Each row is where one point has got to under a steady rotation. How many steps took it there?
The counts run from 0 to 171.
[ 23.2 -44.3 -14.7   8.9  -6.6   7.3   6.7  13.1  23.3 -12.3   8.9  -7.0
  18.0 -13.7   3.1   4.1  17.0 -18.2   2.8 -34.8   0.7  -5.1 -13.7 -14.7
 -12.8  17.3  11.9  30.2   2.8  16.3 -12.0  16.7 -23.3  18.3  23.7  45.6] : 36
[ 38.0 -10.0   2.0  -6.3  -8.7   4.4  12.2   7.5   5.1 -14.2   1.8 -26.6
   7.6   9.2  25.1  32.6  21.0 -26.3  22.0 -17.4  11.7 -23.1  -6.3  -5.7
 -22.9  28.5 -16.0  -1.6  33.3  -0.9 -14.9  39.4  -3.2  -2.4   0.8  16.1] : 105
[ -4.4   4.3   8.3   9.8   0.9  -1.9 -14.8  -3.4 -48.3  24.6  -5.3 -12.7
  -0.2 -18.0  30.6   3.5  -6.5  22.0   0.8 -11.7  28.5  -9.6  18.9 -17.7
 -25.0  18.4   0.5  21.0   1.6  -7.6  -4.7  15.4 -29.8 -42.4 -31.9 -26.1] : 127
[ 21.4 -14.8  -4.2   2.0   5.8   7.4  34.1   1.8  13.8  -7.6  -2.2  13.8
  20.9 -19.5  15.6   0.6  27.3 -17.9  14.0 -21.6   6.2   9.9   8.5 -20.2
 -21.1  -5.3  15.6  10.9   0.6  18.4  11.0  12.1  -7.8  27.2  46.7  56.8] : 111
[-60.4 -31.3 -18.8  11.2  -8.4 -13.6   7.1  -2.1 -20.5  37.4  11.0 -32.6
  -1.5  28.9  10.0   5.5  12.0   7.8 -10.5 -17.0   4.2  -1.9 -23.2  -5.3
  -3.4  -0.7 -22.1 -12.0 -12.3  -9.7  16.2 -12.0  -5.6   3.4 -38.8 -22.4] : 120
[ -9.7  17.8  16.0  -5.7  35.3 -30.8   5.4 -30.2 -28.0   3.5  -5.3 -30.7
 -22.8  -4.6  -6.0   1.2  32.6  30.7  30.0 -15.0  20.3  -4.8   1.6 -10.0
  20.9  -5.6  12.5 -19.1   6.2   8.6  43.4  -7.7 -21.3   5.2  10.8  -2.2] : 50
[  7.4  37.1 -17.8  32.9   1.0   9.5   8.1  -7.3   3.3   4.7 -28.6  29.5
  18.1 -18.7 -11.8 -25.3   1.6  15.5  21.5  19.5   7.8  22.4  -7.9 -36.3
 -52.7 -19.2  10.7  16.1  -6.3  -2.7  -6.8 -17.3  10.1  13.1   5.7  -3.6] : 85
[-37.4   6.4 -13.8 -21.2 -20.5  -4.7 -21.5  24.2  39.9  -5.1  -7.2 -24.2
  18.5  17.1  13.2  14.6 -23.8 -13.4   7.4  21.7 -30.8 -25.5 -16.2  10.5
 -18.4 -12.0  15.0 -14.4  27.8 -17.8  -1.8  -2.4 -19.0 -16.0  -4.5 -14.1] : 66
[  7.2   6.2  13.8 -17.1  26.3  17.0  -8.2  15.7 -52.4   6.7  15.3  28.6
  -4.0 -34.9  12.6  10.7  -3.0   8.2   3.0  -6.3 -23.4   6.4  19.0 -28.6
 -29.7 -13.9  23.7 -17.1 -18.4 -16.8  -0.4  17.1   3.6 -25.7  -0.4  16.5] : 132
[-13.1  12.3 -16.5  -5.3 -12.2  -5.5 -41.8   6.7   0.6  43.9  34.0  -1.7
  -4.6  34.7 -24.4   7.2   9.9   4.0 -33.5 -38.3   2.8  -5.6 -20.7   1.9
  -7.0 -11.7   8.3 -11.0   4.2 -10.3  -8.5  10.8  -1.1  33.5 -25.6 -16.7] : 77
[-27.4   3.9  16.9 -47.5  15.1  -7.0  17.4   5.9 -22.4  -1.1  -1.9  -0.2
 -14.9 -12.9  13.8  -0.9 -10.5  -6.9  26.9  37.6 -12.5  -9.1   4.2  -0.6
  -8.5 -16.2  30.3 -43.8  -1.0  -1.1  21.6  -2.7  12.9  21.5  -1.9 -16.2] : 168
[ -2.4   6.8 -17.9  63.6   0.6   4.1   0.8  -1.9  -0.1  -5.1 -24.1  18.7
  11.6  -4.0  -3.5 -11.2 -13.9   3.2  12.9   3.5   3.5  20.2 -13.2 -27.8
 -33.8  -8.3  -5.1   9.5  22.4 -12.8 -27.8 -21.1  14.8  19.4 -10.5 -32.3] : 160
[ 10.0 -18.7   1.6   5.3   3.5  -2.8   8.7  -3.2 -10.9  11.0  -4.7 -11.0
  -0.7 -35.5  23.7 -27.6 -32.5   5.6  40.0  19.3  10.4   8.0  15.2 -10.4
 -12.7  17.0  30.3  32.4 -30.6  33.3   4.5  -5.4 -14.4   6.3   3.8 -17.5] : 90
[-39.4  -4.2  -3.1  25.6  14.2  -1.4   3.3  29.5 -11.9  22.3   0.2  43.2
   9.2 -25.9 -11.5 -31.1 -34.1   7.8   6.4  11.3  10.1   9.7  20.1  -7.2
 -17.3 -14.3  17.8  19.7  -9.8   5.7  -8.6 -13.7  -7.0  25.9  -4.6 -36.2] : 16
[ 27.7  22.1 -17.2   6.7 -15.3  -5.6  35.7  -4.1  15.1  20.0  -8.9 -20.1
   3.3  37.4  20.5  12.4 -15.4 -29.9   1.7   1.6 -25.7  -0.4   8.7  -3.6
  21.6  16.3   4.6  14.7 -27.3  11.2  11.8   0.9 -10.7 -18.2  36.1  16.0] : 144
[-27.1  -6.8  -3.3 -16.8  22.1  15.8  40.7   9.9 -63.2  16.6  -4.6  34.1
   1.9  -4.0   1.6 -18.1 -15.6 -15.0   3.4  26.8 -22.4   5.7   3.4 -23.9
  -0.3   7.1   0.2 -22.1 -24.7  -2.9  -5.0   5.1  14.7   8.9 -15.9 -17.7] : 20
[  2.7   2.0   9.2 -25.0 -15.7  16.5  -7.3  23.9  -6.4 -13.7   2.2  -6.7
  16.4 -11.3  24.7  29.6  19.3 -18.0   3.7  -8.3  13.2 -23.5   3.9  -1.9
 -46.1  10.3  -8.5  -8.0  42.2 -20.4 -19.8  38.8  -7.0  -0.3  -6.2   7.8] : 30
[ 29.1  35.5   2.9  15.0  13.9 -10.2  13.3  -5.7   2.0  24.6   4.5  17.3
  -5.7  21.4 -32.2  -6.0  17.6 -25.9  -8.5 -31.2  -9.4  10.8  21.1  -5.8
  35.4   2.6   9.8   4.1  -8.7  15.7   0.2   6.0  -8.5  21.2  42.7  14.3] : 75
[ -6.0 -30.8 -10.9  -0.2  -5.3 -13.9 -11.0  -6.2 -10.7   5.5   7.4 -30.6
 -14.8   1.2  37.9   0.2 -21.6  11.3  33.1  18.4  -0.7   8.5 -26.4 -12.7
 -28.1   9.3  12.7 -15.7 -10.4   3.8   3.1 -21.6  14.2   7.4 -32.1 -39.1] : 163
[ 10.3  29.3 -27.0 -22.5 -15.2  13.7  40.0  -1.7  -3.3   7.5 -24.2  11.0
  22.9  15.2  19.6   8.7  -0.7 -40.4  -6.5  11.4 -41.4  -1.3   1.4 -16.7
   2.1  -2.5  11.7 -18.5  -5.9  -3.4   5.6  -2.5  -2.3  -2.4  24.0  33.1] : 143
[-14.9 -20.1  -4.2   0.8 -14.3  -9.3 -26.1  31.0  52.4   6.8  25.6 -28.2
   8.2   6.5  16.9  25.6   9.0  -0.5   7.6 -19.2  20.5 -10.2  -7.5   5.9
 -41.2  -9.2   8.7   0.7  20.7   0.7  -5.9  17.3  -6.8   7.5   1.9  15.1] : 109
[ 13.8  -7.9  13.3 -34.4   9.3  -2.8 -21.6  15.6  32.6  -8.4  19.8 -43.7
   3.5  -1.2  -2.9  22.5  11.3   9.2  34.9  -2.1  13.5 -31.2  -2.2   9.7
 -18.7  18.2  -4.0   1.1  18.1  -4.0   5.1  34.3 -22.4 -16.1   2.7  -5.4] : 29
[  2.9 -19.3   1.0  48.7  -6.0 -11.7  18.2  11.4  26.7   4.6   9.1   1.5
 -11.1   0.8  32.3  16.9   2.8 -20.1  15.2 -36.5  10.3  18.2  22.1   3.2
   3.7  10.0   5.1  22.8   2.8  16.0  -6.7   2.0  -4.2  22.8  40.2  28.6] : 112
[ -4.1  23.2  -5.6  36.8  27.7  -4.4  19.6  -5.2   6.5 -17.5 -12.0  19.9
 -15.1  -0.9 -20.8 -17.6   1.3  14.7  29.9  21.8 -17.9  22.5  -7.8 -21.4
 -12.2 -27.7  16.7 -21.1   0.8 -11.7   2.7 -28.4  23.1  16.0  18.1 -22.1] : 161
[-15.3  -4.7  -5.7  14.5  20.4  -9.1   1.9  27.8   0.5  -2.3   8.3 -18.7
  -2.1  16.8 -21.6  -8.4 -30.0   3.8  22.4  21.4  -4.8 -16.8   9.5  13.7
  19.1  30.4 -26.1  23.4 -11.7   3.8 -14.7  -3.0 -22.3 -25.6 -10.8 -56.4] : 22
[ 10.8 -27.2 -18.6 -17.7  33.6   2.7 -12.0   3.6  17.1 -53.0  -0.6 -30.0
   4.0 -13.8   3.0  -3.3   9.7   4.4  23.5   0.8 -44.8 -18.1 -34.3 -13.8
  -0.8   6.9  16.7 -12.6   7.7 -10.1   0.1 -20.1 -15.1 -19.7  13.9   3.0] : 61
[  0.5  33.5 -13.5 -14.3  -1.1   4.3  -6.5   1.9   4.7  37.5  19.0   9.1
  -4.0  45.1 -41.2   8.8  25.6  -0.9 -14.8 -21.0 -17.0   4.1 -19.0 -10.7
  -1.3 -18.3  -5.8 -36.4 -17.5  -8.7   6.0   5.1  19.7  19.7  -2.3  -3.2] : 2
[-39.7   7.8  -3.5 -13.0  15.7  -0.1  -1.8  29.3   5.7  -7.5  -6.1  -5.6
   7.9  17.6 -38.3  -1.4  -8.0   0.8  14.7  30.8  -6.6 -25.2  -9.8   6.0
  -5.9   8.5 -21.0 -16.2  22.5 -25.3 -11.4   4.3 -14.1  -9.1 -24.1 -46.1] : 23
[  2.2  -3.1  -1.6  20.0 -20.3 -13.5 -19.4  -7.3   2.0  24.0  19.5 -31.4
 -21.4  25.3  32.9  22.8  13.2  14.5  13.6 -14.1  15.7   7.5 -25.5 -15.2
 -39.9  -7.3   2.8 -23.7   6.3   1.7   3.9   4.5  23.8  25.5 -18.7 -13.7] : 8
[  1.5   5.1 -21.7  -9.8  10.2  -5.8   2.1  19.4  57.2 -13.4   0.7 -16.6
  18.3  12.6 -28.5 -10.5  -7.2  -4.4  11.7   8.8 -56.4 -14.0 -13.6  -0.2
  21.1  -8.3  14.1   6.9 -21.0  -6.3   5.5 -13.3 -19.9 -33.3  36.3   3.7] : 140
[-57.4  13.6 -10.4  -3.7 -14.6 -20.5  19.8  -6.5 -13.4  35.8  -6.9 -12.1
  -2.2  27.7   9.3   9.3  17.5  10.9  -8.0  -5.8   4.3   0.4 -17.2 -10.0
  -4.6 -36.1 -15.9 -31.8  -9.0  -7.0  28.8 -14.2   6.7  18.0 -20.9   1.5] : 45
[  5.6  36.9  21.4   2.1  49.3 -11.2  -7.8  -8.6  -8.0 -18.4 -12.0   3.9
  -6.8 -27.8 -26.4  -6.3  18.2  30.7  39.5  -0.7   4.5  -6.1  20.7 -10.7
   9.3  -8.2  11.5  -0.5   8.6  -9.1  11.2   2.3 -21.0 -25.4  29.2 -10.7] : 129
[-14.9  40.2  10.4  14.5  21.3  -2.5  -9.9   2.4 -27.1   5.5 -18.9  23.5
  12.1 -26.3  -9.8  -6.6  -2.7  28.5   7.4   7.9  23.9  -3.0  31.5 -22.4
 -26.5 -19.1   5.7  14.1  14.4 -14.7  -0.8   2.2 -34.1 -30.9  -2.2 -19.8] : 128
[-23.9  16.0  11.0  -3.4  10.7   8.0 -16.3  -0.4 -63.2  39.6   3.6  19.9
  -2.6 -17.7  19.4   0.1   0.3  14.9 -11.2 -15.7  21.2   4.9  21.6 -24.2
 -30.7  -3.7  14.2  -3.3  -8.5  -6.3  -1.2   9.1  -5.2 -16.1 -28.8 -10.9] : 52
[-47.2 -15.4  -8.6 -12.6  10.1  -6.2  -0.7  15.9  31.1  22.4  22.2  13.3
  -4.4   0.0 -16.9  -6.4  15.1  11.8 -11.5 -22.2   0.8   8.0  -4.3  -0.8
  -6.4 -37.8  13.8 -22.8 -30.1   6.8  18.0  -4.7   0.1  28.0  20.1  25.3] : 114
